Each path below is one point turned by a fixed rotation once a step. After each direction that follows a path, write how fast that rotation turns it, in deg/step (0 if it stays still).
Each turn is a multiple of 5 degrees from 10 to 175, or 0.
Each row of a path follows its step; steps can be skipped.

step 0: [  4 -10 -19  11   1 -22 -35 -24  50  10  16  29   9 -12  -5   9   2 -41
  22 -14   3  -5 -12 -59  30  20  24  -2  21 -27 -27  14 -16 -47  -4 -12
  20]
step 1: [-27  17  33  29 -12 -51   6 -16  12 -36   6   7  15 -36 -16   7  -6   4
 -42 -16  -1   7   2  -1   2   3  10  18 -12  27 -49  31  32 -28   2  27
 -31]
step 2: [ 39 -10  33 -35  13 -34   9  -5  56  -1  19  23 -27 -16 -36 -26  -2  14
   3  -5  -6   1  15 -11  29   9 -22 -44   4   7 -26  -9  32  34  -1  -4
  14]
step 4: [ 19  17 -19   7 -48 -31   4  37 -14  41   2  37  24  -2 -27 -12  21   7
  -8 -20  -6 -29 -20 -28  27  12 -18 -27  30  -2 -20 -35 -17 -35  10   2
  -2]
step 5: [ -7 -28  -6   0 -22  -7  21  -2  29 -19   8  21  44   0  -2 -20  -8 -12
   5   9 -21  16  21 -46 -29  16  -6   9   4   6  -9  17  20 -41  -4 -20
 -79]
step 6: [  5  10 -16 -22  20 -60  -4   2  29  -3  15  18  12  35   1  10  -1  13
  -6 -44  -3  32 -31 -21  -7  20  25 -35  29  -6 -38  48  14   9  -9  -1
  13]
step 7: [ 17  31  37   7 -27 -19  10 -10  51   1  31  23  19  11 -17  29  -7 -11
  10  35  41  33  -9  11  16  21 -27  28 -17  10 -20  16  20  -6  31  29
  -5]
step 8: [  5 -31 -11  -6 -21  12 -40 -21  41  14   6 -12   9 -36 -31  -1  -8  -2
  -4 -31 -17   2 -34 -23  68  30 -18 -26  -5  10 -17 -13  19 -19  14   5
  22]
step 10: [ 31   5 -11 -21 -26  -4  19   7  29  41 -19  36  14  -1 -40 -10  24  10
   8 -12 -20  19  13  11  -5  14  11 -66  24  -3 -13   3  13  31 -18  -4
 -40]
step 13: [ 20  -6  29 -50  14 -25 -10   6  49 -27   6   0   3   1 -20   3 -25 -14
   7  11 -30  18   6 -39  -6  15 -35  14 -42  14  -4   2  19 -19  43 -14
 -33]
step 15: [ 30  25  18  18 -29 -15  10  15  10  62  29   8  29 -18 -26  43  21  16
  37  13   5   7  25 -10  18  24  -8  14 -12   0 -24 -22 -28   6  33  -4
  -5]
Directions:
[  8  14  -6   4   5 -12   2   3  -9   0   1   6   8  -2   0   2   4   4
   2 -13   1  -4  -2  18   1  -7   6   9  -3  11  -5  11 -12  -6   7  -2
   3] | 130
[  1  -4  -7   1  -2   7   9  18   6  15   4 -10   0  -7  -4  -7  -6   7
  -1  -9  -3   7   3   4   7 -15   1   5  -1  -7   5 -14   0  -2   9  -1
  -3] | 65
[  8   5  -5   5   8   4   3   7   1  -6  11   6  -7   1   9   6  -1  12
   9   0  14   8  -2   3   0   4   6  -9  -7   0  -7  -3   5  20  -6  -3
 -10] | 90
[  4  -1   1  -6  -9   2 -13   5   0  12  -8 -10   6   5  -2  22  -8   0
   1  -2  -6   4  -3   1  -4   3  -5  -6  -6  10   8   8  -4  10   8  -6
  -9] | 10
[ -4  -9   4  -5  -2  -6  -1  -1  -8   1  13  -5   2  19   8  -3   7  13
  13  -6  -5   6  -2   1  -7   6 -16   7   4   4  -4  -9  -1  -8   1  -1
  -2] | 40
[-10  -4  -1  -5   6  -6   1   1  16  -6  -4  -5 -13 -10   6  13   6   1
   3   4   7   8 -12   3  -4   4   6   6   8   3  -4  -2  -2  -9  16  -3
   1] | 55
[ 11   9 -15 -11  -9   2   2   6  -5 -11   6  -4   4  -2  -1  -5  -5  -4
  -7   8   1  -1  -6   0 -13   2  -1  -1  21   0   4  -4  -7   0  -3  -9
  -5] | 55
